In the data rows, the value 128 means zero.
Here are some rows, each followed by its group. Groups can overlap.
tensor([120, 176, 113, 167, 189,  87,  94, 101, 154, 129, 118, 140, 107,
        157, 217, 129, 114, 154,  92, 126, 193, 183, 125, 117]) d
tensor([144, 129,  96, 129, 109, 158, 125, 103,  81, 171, 177, 110,  73,
         88, 161, 167, 107, 116, 167, 123,  41, 169, 128, 143]) e
tensor([ 80, 178, 125, 150, 178, 121, 100, 107, 176,  92, 134, 157, 115,
        108, 200, 138,  95, 110, 105, 150, 165, 174, 123,  78]) d
tensor([ 78, 119, 131, 115, 185, 139, 234, 154, 116, 150,  92, 231, 135,
         57, 142, 171, 122, 163, 150, 110, 183, 124,  92, 129]) f
tensor([145, 120, 134, 103, 131, 107, 127, 186,  73,  81, 150,  37, 109,
        113,  94,  94, 120, 101, 187, 116,  64, 123, 168,  89]) g
tensor([ 53, 200,  71, 127, 115, 109, 171, 159, 106, 153,  90, 174, 194,
        122, 148, 163, 164, 202, 157,  50, 185,  85,  89, 157]) f
tensor([180, 136, 140, 147, 106,  86, 106, 165,  64, 132,  99,  67, 156,
        165, 139, 111, 177, 117, 119, 112, 139, 105, 149, 160]) g
tensor([100, 142, 162, 154, 172, 149, 125, 127, 196,  89, 165, 143, 106,
        126, 121,  73,  95,  82,  88, 199,  69, 165, 128,  69]) d
tensor([135, 113, 198, 140, 131,  78, 124, 174, 145, 109, 121,  71, 147,
        167,  71, 109, 176,  81, 115, 141,  78, 100, 138, 112]) g
tensor([138, 145,  71, 163,  92, 151, 135, 121,  81, 139, 162,  97,  82,
        103, 117, 164, 108, 108, 165, 161,  60, 156, 151, 142]) e
tensor([109,  84,  94, 173, 221,  66, 116, 141, 119, 103, 100, 167,  52,
         97,  61, 131, 132, 116, 119, 153, 150,  58, 110,  78]) h
tensor([151,  83,  71,  76, 186,  59,  82, 120,  80, 169, 154, 131,  45,
        103, 108,  69, 123, 148, 146,  93,  80,  60, 125, 100]) h
tensor([ 90,  88, 128,  78, 100, 133, 163, 131, 218, 191, 109, 157, 158,
        142, 117, 167, 201, 151, 109, 102, 187, 172, 143, 170]) i
tensor([ 94,  50, 130,  95, 139, 154, 217, 120, 208, 163, 140, 157, 142,
        131,  66, 129, 164, 119,  81, 134, 147, 162, 140, 149]) i
tensor([ 50, 130, 175, 156, 114, 166, 134, 137, 171, 109, 128, 157, 152,
         99, 151, 169,  89, 120, 178, 138, 107,  53, 118, 113]) j
tensor([ 97, 152, 107, 147,  90, 128, 128, 124, 119, 119, 210,  80, 144,
        137, 120, 133,  74, 154, 207,  94,  50,  78, 176, 119]) j
tensor([ 96, 152, 140, 155, 116, 120, 105, 181, 106,  78,  95,  79, 171,
        128, 129, 138, 170,  90, 155, 107, 125,  83, 127, 105]) g
tensor([131, 134, 124, 126, 128,  89, 111, 180,  72,  94, 157,  19, 139,
        127,  92, 103, 152,  93, 150, 101,  59,  99, 140, 101]) g
tensor([135, 167, 110, 164, 148, 111,  87, 111, 137, 123, 116, 129, 119,
        131, 196, 119, 103, 147,  81, 136, 147, 173, 132, 138]) d
tensor([ 89, 151, 154, 105, 116, 131, 207, 164, 129, 142, 134, 182, 165,
        121,  67, 111, 147, 147, 133, 119, 101, 109, 107, 133]) f
tensor([109,  57, 166,  36,  70, 179, 197, 116, 203, 161, 166, 150, 164,
        138,  53,  80, 150, 106,  85, 124,  77, 156, 165, 157]) i
tensor([112, 158,  77,  99, 100, 115, 184, 171,  73, 154, 150, 130, 143,
         83,  93, 148, 125, 200, 186,  58,  86, 138, 136, 149]) f
tensor([ 82, 150, 150, 102, 110, 180, 137, 107, 125, 112, 104, 167,  76,
         73, 168, 175,  82,  81, 156, 173, 127, 140,  99, 112]) e
tensor([185, 155, 141, 132,  97,  58, 124, 149,  59,  91, 151,  42, 144,
        175,  89, 109, 147,  82, 127, 127, 139, 135, 196, 132]) g
tensor([159,  80, 186, 189, 159, 190,  84, 116, 156,  74, 132, 145, 126,
         85, 119, 241, 112, 118, 127, 165,  94, 161, 110,  80]) k
tensor([161, 156, 134, 142, 166,  95, 107, 115, 151, 131, 117, 142,  78,
        138, 184, 110,  93, 137,  88, 186, 177, 203, 151, 124]) d
tensor([186, 152, 133, 159,  93,  59, 102, 158,  72, 116, 163,  27, 159,
        177,  91, 131, 181,  87, 134, 101, 103, 140, 188, 147]) g
tensor([156, 151, 115, 105,  84, 102, 192, 162,  68, 174,  93, 176, 138,
        118, 112, 149, 134, 203, 154,  93, 173, 147, 149, 188]) f
tensor([133, 166,  68, 183,  76, 133, 114, 129,  86, 126, 172,  72, 107,
        109,  93, 176, 124,  96, 148, 162,  44, 155, 154, 156]) e
tensor([124, 101, 166, 140, 142, 103, 145, 182, 126,  90, 113,  87, 143,
        149,  79,  89, 150,  97, 142, 147,  78,  82, 152,  94]) g
tensor([ 71, 161, 117, 162, 132, 173,  96, 128, 166,  84, 109, 146, 119,
         82, 178, 140,  86, 119, 120, 130, 109, 153, 109,  85]) d
tensor([109, 179, 128, 125,  87,  97, 146, 177, 115, 178,  61, 157, 171,
        129, 126, 178, 176, 208, 144,  59, 163, 127,  96, 210]) f
tensor([139, 100,  29, 112, 162,  66,  93, 126,  41, 112, 166, 107,  57,
        101,  70,  74,  96, 161, 164,  77,  69,  53, 156,  81]) h
tensor([177,  96, 102, 115, 179, 156,  82,  93, 100, 120, 198, 115, 121,
        108, 173, 157, 101, 165, 157, 134,  79, 136, 136,  63]) k
tensor([110,  65,  99, 135, 207, 105, 138, 123, 101, 101,  94, 185,  36,
         78,  78, 112,  94, 118, 130, 134, 141,  50, 106,  66]) h
tensor([133, 154,  72, 164,  93, 141, 132, 114,  75, 129, 178,  84,  83,
        105, 112, 173, 105, 108, 162, 143,  53, 162, 148, 133]) e
tensor([184,  68, 127,  66,  46, 119, 159, 106, 148, 224, 137, 135, 158,
        161, 109, 143, 183, 166,  80,  77, 157, 201, 191, 232]) i
tensor([149,  81,  62,  59, 101, 110, 182,  95, 155, 214, 203, 114, 156,
        152, 115, 123, 175, 164, 117,  71, 131, 194, 205, 180]) i
tensor([181, 120, 115, 100,  73, 112,  94, 113,  74, 185, 126, 119, 117,
        158, 143,  77,  40,  85, 145,  90, 184, 160, 161, 162]) l
tensor([ 98, 162, 166, 155, 100, 107,  90, 106, 150, 172, 131, 127, 173,
        183, 198, 160, 129, 169, 152,  68, 140,  65, 117, 180]) j
tensor([ 58, 137, 195, 178, 148, 128, 160, 128, 199, 102, 160, 124, 131,
        154,  83, 146,  96,  91, 138, 175, 109,  63, 103,  99]) j
tensor([183, 150, 147, 125, 127, 122, 135,  88, 123, 140, 123, 134, 136,
        196, 162,  91, 176, 152, 101, 144, 197, 144, 105, 147]) m
tensor([ 85, 118, 201, 158, 130, 149, 147, 120, 176, 146, 181, 155, 151,
        175, 130, 109, 115, 123, 162, 134,  73,  58, 127, 106]) j
tensor([135, 113, 133, 179, 194, 162,  87, 122, 168,  86, 128, 154, 135,
        103, 150, 212, 139, 132, 134, 209, 149, 129, 111,  55]) k
tensor([108, 160, 134, 156,  70, 162,  96, 144, 119, 127,  71, 108,  94,
        108, 130, 182, 119, 115, 139, 157,  90, 135,  93, 179]) e
tensor([ 85, 163, 102, 104, 120, 169, 132,  84, 100, 145, 106, 153,  99,
        109, 211, 146,  93, 117, 140, 126, 138, 109,  84, 141]) e
tensor([148,  81, 157, 182, 202, 181, 116, 104, 154,  84, 133, 161, 111,
         98, 140, 218, 110, 127, 125, 185, 139, 142,  99,  50]) k
tensor([124, 180,  93, 230, 143,  92,  69, 147, 155, 124,  99,  95, 128,
        153, 154, 147, 151, 156,  73, 148, 139, 166, 115, 144]) d
tensor([148, 140, 161, 142,  80, 108, 117,  95, 110, 177, 165, 133, 156,
        174, 177, 143, 104, 157, 149,  94, 131,  86, 161, 176]) j
tensor([102, 123, 187, 121, 156, 202, 181,  95, 151,  56,  94, 167, 134,
        134, 121,  69, 114, 102,  83, 176, 160,  91,  44,  93]) m
tensor([190, 140, 150, 152, 109,  65, 109, 177,  80, 122, 111,  55, 140,
        175, 105, 117, 179, 102, 127, 143, 144, 129, 171, 152]) g
tensor([ 74,  91, 101, 102,  74, 155, 155, 154, 210, 167,  99, 139, 176,
        125,  90, 165, 199, 154, 116, 103, 150, 148, 144, 173]) i
tensor([164, 161, 129, 102,  79, 158, 131,  74,  92,  95, 151, 110, 164,
        160, 145,  79, 130, 137, 107, 104, 130, 126, 116, 143]) m
tensor([105, 151, 163, 171, 156, 140, 100, 127, 187,  86, 178, 132, 135,
        124, 120,  88, 107,  78,  80, 178,  48, 170, 136,  91]) d
tensor([107,  97,  83, 135, 190,  81,  94, 122, 105, 126, 103, 180,  79,
         90, 111, 118, 139, 124, 122, 121, 143,  40, 108,  89]) h
tensor([133, 123, 188, 113, 160,  59, 138, 150, 141, 110, 141,  85, 150,
        172,  97,  88, 164,  73, 105, 153, 109,  96, 145, 101]) g
tensor([157,  69,  80,  82,  47, 139, 171, 129, 153, 184, 171, 103, 152,
        138,  67, 140, 163, 163, 139,  75,  97, 202, 225, 197]) i
tensor([206, 122, 105, 180, 132, 141,  69, 106, 102, 126, 129, 118, 144,
        158, 154, 182, 142, 182, 114, 164, 144, 131, 135, 117]) k
tensor([113,  92,  99, 110,  77, 123, 148, 152, 195, 196,  80, 117, 163,
        172,  95, 154, 211, 190, 101,  89, 173, 160, 146, 213]) i
tensor([180, 129, 119,  78, 101,  91, 101, 101,  96, 206, 133, 124, 109,
        172, 158,  64,  51,  74, 126, 116, 212, 159, 147, 157]) l
tensor([225,  75, 134,  24, 159,  58, 104,  76,  69, 189, 121, 197,  23,
        130, 151,  58,  91, 143, 130, 118, 173, 105, 171, 140]) h
tensor([100, 107, 165,  99, 180, 124, 124, 140, 166, 147,  78, 169, 101,
        103, 142,  87,  37,  28, 111, 196, 229, 132,  87, 116]) l
tensor([156, 104, 102,  95, 179,  54,  78, 124, 108, 162,  70, 167,  44,
        148, 131,  87, 134, 171, 144, 109, 179,  67, 126, 132]) h
tensor([ 69, 168, 121, 143, 105, 166, 123, 115, 120, 109, 110, 143, 104,
         85, 154, 186, 109,  84, 139, 166, 116, 122,  89, 119]) e
tensor([190, 128, 172, 159,  94,  86,  89, 196,  92, 133,  77,  59, 141,
        163, 111, 131, 191, 115, 133, 131, 124, 129, 152, 174]) g
tensor([107, 132, 112, 157,  90, 144, 120, 128, 122, 154, 197,  93, 143,
        135, 144, 143,  94, 169, 213,  73,  38,  79, 161, 134]) j
tensor([202, 104,  98, 100, 118,  43,  94, 102,  58, 139, 136, 131,  42,
        149,  63,  93, 108, 138, 128, 105, 137,  98, 179, 126]) h
tensor([105, 145, 118,  52, 108, 119, 188, 175,  86, 142, 136, 143, 124,
         64,  91, 130,  99, 177, 183,  85,  90, 137, 130, 142]) f
tensor([156, 164,  86, 172, 137, 101, 103, 103, 122, 113, 185, 105, 112,
        132, 156, 121,  93, 124, 107, 135, 109, 205, 187, 117]) d
tensor([213, 114, 111, 130, 128, 154,  77,  86, 127, 139, 195, 100, 126,
        140, 144, 173, 125, 148, 146, 151,  81, 162, 159,  99]) k
tensor([ 97, 146, 143, 178, 173, 144, 118, 121, 183, 101, 172, 138, 125,
        134, 131,  82, 114,  91,  77, 176,  66, 154, 119,  76]) d
tensor([143, 135, 153,  58, 117, 179, 116,  99, 121, 122, 135, 122, 144,
        117, 175,  59, 131, 142, 115, 120,  95, 111,  69, 137]) m
tensor([125, 136, 115, 161,  79, 132, 134, 105, 101, 144, 203, 107, 148,
        155, 146, 146,  84, 163, 205,  67,  75,  89, 190, 138]) j
tensor([161, 105,  59,  92, 169,  46,  86, 110,  70, 147, 175, 111,  46,
        120,  85,  82, 116, 150, 151,  85,  85,  81, 151,  95]) h
tensor([148, 177,  94,  86, 107,  65, 201, 126,  72, 169, 160, 156, 148,
        134, 111, 142, 131, 175, 148,  86, 176, 159, 169, 166]) f
tensor([152, 139, 118, 128, 170, 153,  65,  81, 152, 137, 128, 142, 148,
        160, 213, 174, 140, 172, 132, 131, 167, 115,  97,  96]) k
tensor([ 77, 152, 115, 162, 160, 109, 134, 181, 107,  52, 110,  81, 175,
        104, 113, 122, 159,  62, 128, 165, 135,  63, 128,  82]) g
tensor([147, 133, 144,  64, 111, 181, 124,  75,  82, 110, 151, 129, 152,
        119, 190,  66, 113, 152, 118,  77, 101, 114,  81, 130]) m
tensor([176, 125, 138,  90,  78, 105,  80, 142, 126, 188, 120,  99,  98,
        153, 113,  82,  54,  69, 155, 131, 161, 178, 154, 163]) l
tensor([135, 121, 190, 140, 152, 107, 132, 165, 117,  95, 157,  91, 163,
        165,  97,  74, 173,  60, 127, 144,  79, 100, 149,  96]) g
tensor([101, 102,  64, 135, 215,  67, 117, 100,  91, 131, 113, 187,  72,
        107, 126, 110, 137, 131, 112, 116, 179,  31, 100,  67]) h
tensor([141,  90, 140, 144, 185, 198, 107,  99, 142,  90, 128, 180, 122,
         85, 180, 197, 103, 140, 148, 178, 143, 127, 113,  46]) k
tensor([184, 131, 143,  86, 121,  90, 128, 144,  92, 134, 166,  57, 126,
        148, 129,  91, 147,  80, 158, 120,  98, 139, 183, 128]) g
tensor([174, 134, 116, 101,  70,  99,  88, 109,  79, 173, 147,  97, 119,
        162, 126,  87,  40,  76, 143,  81, 170, 169, 161, 154]) l
tensor([106, 140, 147, 146, 126, 125,  96, 173, 114, 120,  94,  95, 176,
        128, 165, 139, 192,  95, 148,  92, 121,  83, 110, 122]) g
tensor([114, 125, 215, 122, 167, 180, 161, 110, 187,  79,  88, 164, 127,
        144, 118,  82, 143,  94,  78, 201, 165, 113,  39, 110]) m
tensor([177, 131, 182, 160,  95,  90,  79, 197, 103, 131,  64,  59, 143,
        165, 120, 141, 195, 120, 137, 111, 123, 127, 138, 177]) g
tensor([122,  86, 193, 148, 155, 156, 159, 188, 125,  68, 100,  97, 115,
        109,  78, 108, 129,  60, 154, 155,  83, 107, 126,  91]) g
tensor([148,  91,  58, 114,  39, 116, 178, 113, 131, 178, 174,  86, 170,
        169,  53, 147, 179, 164,  98,  65, 128, 179, 207, 191]) i
tensor([113,  51, 136,  71, 132, 101, 196, 122, 229, 204, 144, 161, 154,
        168,  78, 114, 190, 154,  81, 136, 143, 160, 170, 164]) i
Which 4 groups are nearest to each row below, nearest first, going by the distance to the centre of the group?
tensor([ 83, 142, 133, 184, 199, 144, 137, 112, 178,  68, 158, 141, 109,
         96, 132, 113,  76,  76,  74, 182, 101, 164, 112,  73]) d k e m
tensor([140, 173,  79, 135, 150, 105, 117,  98, 137,  99, 200,  99, 101,
        118, 151,  97,  70, 108, 114, 159, 101, 198, 187,  95]) d e k l
Which 5 groups are nearest to each row below, nearest first, going by the average distance to the group's rows?
tensor([103,  90, 110, 103,  69, 139, 134, 134, 206, 228,  88, 126, 176,
        174, 127, 169, 228, 189, 100,  40, 160, 157, 118, 219]) i f j m g
tensor([178, 104, 102, 139, 138,  48,  60, 141,  82, 147,  72, 143,  59,
        147,  90, 111, 144, 174, 133, 103, 148,  79, 144, 153]) h g l f e
tensor([135, 137, 230, 106, 130, 170, 131,  90, 173, 116, 128, 162, 168,
        183, 139,  56, 178, 101,  62, 160, 124, 107,  50, 127]) m d g j k
tensor([189, 133, 154, 147, 152, 130,  43,  96, 155, 146, 119, 126, 142,
        169, 188, 199, 158, 172, 118, 140, 157, 149, 108, 128]) k d m e j
tensor([110, 153, 152, 126, 113, 120,  84, 169, 123, 127,  90,  80, 175,
        148, 167, 127, 187, 101, 150,  77, 122,  84, 107, 139]) g j m e f
tensor([ 82, 167,  66,  77, 123, 104, 188, 175,  78, 135, 150, 130, 156,
         71,  92, 117, 115, 178, 166,  95,  94, 102, 124, 137]) f e j g h
Which 5 groups are nearest to each row below, nearest first, going by the distance to the group's nearest row?
tensor([ 59, 153,  95, 138, 157, 126, 211, 169, 108, 138,  85, 210, 160,
         71, 134, 178, 148, 178, 156, 107, 188, 103,  95, 124]) f e j h i
tensor([108, 172, 176, 100,  83, 185,  93, 111, 163, 108,  47, 134, 171,
        164, 176,  94, 165, 151,  99, 109, 165,  87,  33, 168]) m g j e k
tensor([139, 130, 118, 136, 162, 175,  80,  81, 146, 129, 126, 152, 136,
        152, 206, 185, 132, 174, 146, 120, 167, 112,  89,  68]) k e d m j
Which 5 groups are nearest to each row below, nearest first, going by the distance to the centre of the group?
tensor([125, 148, 104, 116, 107, 144, 127, 123,  87, 113, 178,  88,  65,
         76, 114, 156,  76,  96, 170, 166,  41, 170, 145, 123]) e d j k g
tensor([135,  85, 132, 193, 205, 190, 107, 124, 161,  79, 128, 157, 129,
         84, 137, 206, 118, 128, 130, 205, 119, 123, 102,  58]) k d e m j
tensor([ 85, 144, 128,  90, 108, 142,  88, 144, 140, 143,  65, 153, 133,
        122, 160,  81,  44,  65, 145, 139, 218, 105,  96, 122]) l m d e j
tensor([116, 183,  56, 143, 153, 109, 127, 108, 135,  74, 202,  78,  94,
        114, 125,  92,  60, 112, 119, 165,  92, 183, 178,  69]) d e k g j
tensor([113, 157, 163, 123, 138,  96,  96, 169, 137, 126,  89,  83, 153,
        164, 161, 128, 189,  99, 151, 103, 158,  99, 111, 124]) g m j d f
Which 4 groups are nearest to each row below, nearest first, going by the average distance to the group's rows?
tensor([145, 129, 125, 116, 136,  92, 117, 178,  72,  95, 161,  32, 127,
        124, 104, 101, 141, 101, 171, 105,  67, 119, 160,  99]) g e j h
Which 4 groups are nearest to each row below, nearest first, going by the distance to the group's nearest row?
tensor([170, 117,  90, 138, 154,  31,  64, 127,  95, 174,  78, 135,  64,
        166, 100, 105, 170, 169, 102, 109, 166,  61, 113, 150]) h g m k
tensor([192, 147, 210, 144,  54, 149,  89, 129, 117, 100,  54, 125, 148,
        172, 125, 125, 163, 161,  94, 134, 164, 153,  96, 195]) g m e k
tensor([ 72, 185, 119, 113,  91, 121, 155, 168, 124, 166,  75, 175, 177,
        115, 139, 180, 166, 196, 165,  45, 164, 113,  87, 175]) f j i g
